Where one turn sends some rows of the set: a few examples, then the rows asked
fosod: [ 1.02 -0.58  0.44  2.03 -1.85  0.26 -1.21  1.47  0.48  1.69  2.44 -0.51
 -0.12 -3.44  1.23 -0.44  0.38 -1.59 -0.59  1.46  3.38 -1.29  2.11]
Zud: [ 1.64  0.14 -0.26  0.28  0.96 -0.54 -1.54  1.87  0.75  0.68  2.37 -1.45
 -0.05 -1.48  0.77  1.59  1.24 -1.93 -0.95 -0.69  3.02 -0.73  3.27]
suf: [ 1.12  0.86 -0.29 -0.45 -0.82  0.76 -2.81  1.23 -0.81 -3.28 -2.50 -0.14
  0.18 -1.03  0.53 -1.28 -0.42 -1.46 -1.04 -0.15  0.47 -0.55 -1.31]
Ret: [ 1.14 -0.93 -0.37 -1.30 -0.61 -2.00  1.99  0.34 -0.05  2.21  3.08  0.02
 -0.41 -1.38  1.84  0.68 -2.93  2.13  3.36 -0.03 -0.54  0.06  1.15]
fel: [ 2.77 -0.75 -1.44 -0.62 -0.48  1.35  0.50  1.03 -1.28 -0.27 -3.23 -1.28
 -0.74  0.85 -0.92 -0.93 -0.38 -1.61  0.91 -1.74  0.38 -0.82  2.33]
fevet: [ 1.40 -1.66 -1.38  0.34 -1.45  0.70  1.04 -1.81 -2.75 -0.90  0.10 -1.83
  0.08  0.09  1.32  1.07  1.51 -0.48  1.70 -0.58  0.32 -1.29  2.21]
Doz: [-0.92 -1.76 -1.74 -2.00  0.14 -0.58  2.55  2.36 -1.28  1.48  1.16 -1.29
  0.03 -2.15  0.31 -2.05 -2.39  0.91  2.22 -0.51  0.22  0.38  2.21]
dezud: [ 1.59 -1.17 -2.19  2.14 -0.86  0.94  1.80 -0.03 -1.00 -1.38 -0.44 -1.16
 -0.94 -1.25 -1.46 -0.23 -2.85 -0.83  2.14  0.10  0.34 -1.94  0.75]
guleg: [ 1.70  1.08  0.87 -0.72  0.30 -0.16 -0.63 -0.03 -3.80  0.66 -0.14  0.29
 -1.46 -4.00  2.31  1.90 -0.91 -0.19  0.57 -0.55  0.82 -0.31  0.99]
nuzi: [ 0.10  0.78  0.62 -0.03 -2.94 -0.87 -3.96 -0.81 -0.82  1.78  1.37  0.21
  1.44 -1.01 -0.76 -4.26 -0.20 -0.25 -0.67 -0.09 -0.20  0.49  1.48]
relut: [-1.03  0.17  1.13 -1.09 -1.93 -2.22 -0.79  3.71  0.85  0.39 -0.03 -0.49
 -0.26  0.06  1.92 -2.45  2.50  1.09 -0.60  0.91 -0.93  0.05  3.90]
Fal: [ 2.07  0.75 -0.55 -0.49  0.32 -0.62  1.80 -0.73 -0.08 -0.63 -0.83 -1.72
 -0.97  1.05 -0.88  2.79 -0.62  0.29  2.41 -0.76 -1.36 -0.77  1.87]
Fela: [ 0.20 -1.50 -0.66 -1.87 -0.24 -0.02 -1.28  1.29  0.11 -0.46  1.76  1.20
 -2.04 -0.99  0.49 -1.78 -0.06 -0.59 -3.66 -3.44 -0.20  0.07  2.97]
Kof: [ 0.99 -1.08  1.80 -1.49 -2.20 -0.78  0.38  0.18  1.72  4.04  2.94  0.74
  1.47 -1.87 -1.09 -0.08  0.60  0.53 -1.00  0.93  0.16 -0.31  3.42]
lepod: [-1.79 -2.17 -1.32  1.60 -0.02 -1.45 -2.51  1.43  1.44  0.99  1.81  0.76
 -1.65 -0.62 -0.19 -1.73 -2.85  0.74 -0.85  0.50  0.28 -2.05  2.90]
mudat: [-0.56 -1.93  0.44  0.54  0.05 -2.02  0.70  1.66  1.73 -1.77  3.27  0.74
 -0.77  0.62  1.22  1.39 -1.14  1.74 -0.78 -0.02 -2.59 -1.15  1.74]
kogi: [ 2.70 -1.65 -0.07 -1.70 -1.30 -0.12 -1.75  0.59 -3.34  1.93 -1.47  1.55
 -0.54 -3.22  1.73 -1.61 -1.36  0.01  0.92 -0.50  1.62 -1.30  1.54]
Bove: [ 0.77  1.50  0.24  0.34 -2.50  0.15 -4.24 -0.14 -1.32 -1.05 -0.83 -0.28
  0.77 -1.06  0.04 -4.03 -0.23 -0.32 -0.58 -0.33  0.85  0.25  0.32]
melav: [-0.27  1.06  1.22 -0.68  0.68 -1.33 -1.56  0.44 -2.96  3.01 -0.45 -1.95
 -0.31 -1.02  1.48  1.37 -0.50 -1.00  2.07  0.43 -0.63  0.72  1.20]
riban: [ 1.94  0.96  1.47 -1.37  0.77 -1.22 -0.87  1.57  2.31  3.23  1.66 -0.23
  0.67 -0.42 -0.95  1.99  0.37 -0.36 -1.08 -0.48  0.85  0.03  3.92]
Vaza: [-0.40  4.05 -0.02  0.57  0.06 -2.60 -1.80  1.16  1.21 -1.06  0.78 -1.05
 -0.36 -1.71  0.23 -0.49 -0.77  2.50  1.04  1.19  0.69 -0.30  2.62]
soti: [ 3.34 -0.99  0.34 -0.80 -0.19 -1.31 -1.21  2.79 -1.72  1.73 -1.03  1.41
  0.24 -2.57 -1.25 -1.44 -3.73 -0.64  1.56  0.36 -0.67 -1.38  0.43]
Bul: [-1.93 -2.52 -0.99 -0.38  0.14 -1.05 -1.11  1.14  1.91  0.12  1.17  0.58
 -0.78  0.91 -1.50 -1.95 -3.30  1.49 -1.00 -0.57 -1.59 -0.97  2.14]
midev: [-0.37 -0.61 -1.04 -0.20 -2.09  1.51 -0.40  0.33 -0.41 -2.94 -0.87  1.08
  0.65 -3.01 -0.60 -2.60 -2.31  0.12 -1.23  0.54  0.13 -0.87 -1.28]
dovu: [ 2.45 -1.35 -0.37 -2.38  0.31 -1.13  2.18  4.14 -1.92 -0.38  0.60 -0.06
  0.03 -2.60 -0.52 -1.32 -2.03 -1.34  0.66 -1.30 -1.62  0.02  0.97]
Pir: [ 0.49 -1.79 -0.35 -2.00 -2.56  0.69  1.20  0.22  1.58 -1.18  0.02  2.69
  1.02 -1.21 -0.76 -2.41 -2.82  2.10 -1.10 -0.06 -1.52 -0.45 -0.32]
Gava: [ 0.23  0.81  1.64  0.95 -2.09  0.84 -1.52 -0.78  0.30  0.99 -0.95  1.31
  0.73  0.80  4.25  0.66 -0.12  2.27 -0.16  1.39  0.32  0.21  0.78]
guve: [-1.99 -1.18  1.01  0.12 -1.44 -1.32 -0.30  1.76  0.27 -0.14  1.02 -0.48
  0.34  1.36  3.41 -0.67  1.92  2.14 -0.35  0.90 -1.08 -0.19  3.48]
Lepop: [ 2.65  1.62 -0.05 -0.94 -2.52 -1.90 -1.98 -0.59 -0.47 -2.45  3.36  0.53
  0.26 -2.25  2.14 -1.42  1.61  1.11 -0.26 -1.22  0.74  0.03  1.35]
Kan: [ 1.24 -1.01  0.29 -1.07 -2.41  0.08  2.37  0.07  0.40  2.47 -2.17 -0.76
 -0.31  1.68 -1.20 -0.67 -0.76  0.94  2.32  0.25 -1.89 -0.34  2.39]
Vedaf: [ 1.36  1.65  0.90  0.64 -1.66  0.35 -1.62 -0.16 -0.11 -1.75  0.81  1.55
 -0.46 -2.69 -2.01 -2.17 -3.32  0.10 -1.90 -0.93 -1.17  0.06 -0.74]
Dezoz: [ 0.14 -1.84 -0.62 -2.92 -0.39 -0.68  0.52  1.02  2.67 -0.54  0.19  0.88
  1.57  2.17 -0.94 -0.92 -2.07  1.68 -0.25 -0.67 -2.44  0.07  0.82]
Zogom: [ 2.85  0.60  2.31  0.22 -3.34 -0.34 -0.26  2.28  2.15  2.61  0.89  1.10
 -0.84 -3.56  0.01 -0.88  0.00 -0.58 -0.71  1.27  1.70 -0.53  1.40]
nofe: [ 2.94  2.75  1.33 -0.06 -1.87 -1.01 -2.80  0.26 -0.67 -2.62  0.27  0.50
 -0.01 -0.74  3.00 -0.48  1.49  1.28 -0.36 -0.70  0.65  0.21  0.86]
Niniv: [-1.94 -0.66  0.04  1.07 -0.69  0.64  0.48 -0.58 -0.27 -0.90  1.82 -0.36
  1.30  0.76  3.90  1.43  0.16  1.56 -0.39  0.92 -0.37  0.26  1.03]
Susef: [ 2.46 -2.75 -0.19  0.17 -3.82  0.98  3.85 -0.30 -0.67 -0.08  0.47  0.48
 -0.70 -0.86  0.35 -0.61 -0.54  0.27  1.38 -0.04 -1.41 -1.13  0.99]
bosus: [-1.58 -1.16 -0.96 -0.59  1.23 -0.66  0.34  0.69  1.22 -1.68  1.65 -1.17
  1.69  2.30  0.86  1.37 -1.03  0.74  0.05 -0.12 -1.97  0.15  0.90]
zilod: [-0.35  3.18  1.52  1.64 -0.72 -1.58 -2.11  0.58  0.59 -0.28 -0.16 -0.26
  0.14  0.20  2.35  0.45 -0.42  3.12  0.86  1.82  0.14 -0.12  2.48]
Buso: [ 1.45  2.50  1.65  0.35 -0.23 -0.64 -1.73  0.24  0.49  0.40  2.11  1.61
 -0.76 -2.04 -2.10 -0.55 -2.67 -0.24 -2.62 -1.41 -2.09  0.79  0.88]
Ked: [ 0.65 -2.04 -0.20 -2.31 -1.77  0.43 -0.30  0.76  0.57 -1.45  1.02  1.89
 -1.12 -0.95 -0.85 -3.07 -1.42  0.46 -3.07 -2.94 -1.43  0.20  1.06]
parom: [ 1.54 -0.52  0.63  2.37 -2.74  1.35  0.55 -2.06 -2.30  2.00 -1.34  0.06
  0.60 -0.63  0.12  0.25 -1.20  0.46  1.87  1.56 -0.16 -1.42  1.87]
mogu: [ 0.43  0.05 -1.35 -1.91 -0.11 -1.67 -0.60  1.28  2.07 -0.36  2.13 -2.08
 -0.54 -3.27 -2.85 -0.36  0.04 -1.42  0.14 -0.18  2.13 -1.15  1.63]
dek: [ 5.01  0.65  1.54  0.15 -1.98  1.16  1.54 -0.03 -1.13  0.73 -2.45  1.29
 -0.49  0.00 -0.09  1.12 -0.85 -0.03  0.48 -0.78 -1.37 -0.51  1.63]
bip: [ 1.86 -1.26  1.07 -2.53 -1.23 -2.25 -0.01  0.67 -1.52  2.87  1.70 -0.85
 -0.07  0.43  2.90  0.77  0.39  0.00  2.71 -0.55 -1.33  0.79  1.11]
Moz: [ 0.26 -1.71 -0.29 -0.92 -2.04 -1.03  0.65 -0.34  1.09  0.77  4.61 -0.46
  0.73 -4.01 -1.34 -0.13  0.46 -0.41 -0.37  0.67  1.21 -1.33  1.92]
nel: [ 1.28 -1.15  1.57  1.18 -1.60 -2.77  0.07  3.11  1.73 -0.91  3.17  2.01
 -1.46 -1.26  1.82  0.61 -0.35  1.12 -1.04  0.90 -2.17 -1.52  1.75]
sonek: [ 2.47  1.97  1.61 -0.33 -1.18  0.18 -3.23  0.59  0.45 -0.79 -2.86  0.94
  0.07  0.89  2.28  0.40 -0.31  0.33 -0.54  0.26  0.14 -0.06 -0.53]
gam: [ 2.64  1.03  0.84 -2.85 -1.63 -1.23 -0.66  2.97  2.95  1.50 -0.20 -0.56
 -1.23 -2.35 -1.97 -1.11  0.69 -1.31 -0.51 -0.42  1.55 -0.11  1.85]

Bul moves to Bove
Moz moves to Zogom
And these:
Pir moves to sonek
lepod moves to nuzi
dovu moves to guleg
dek moves to Fal

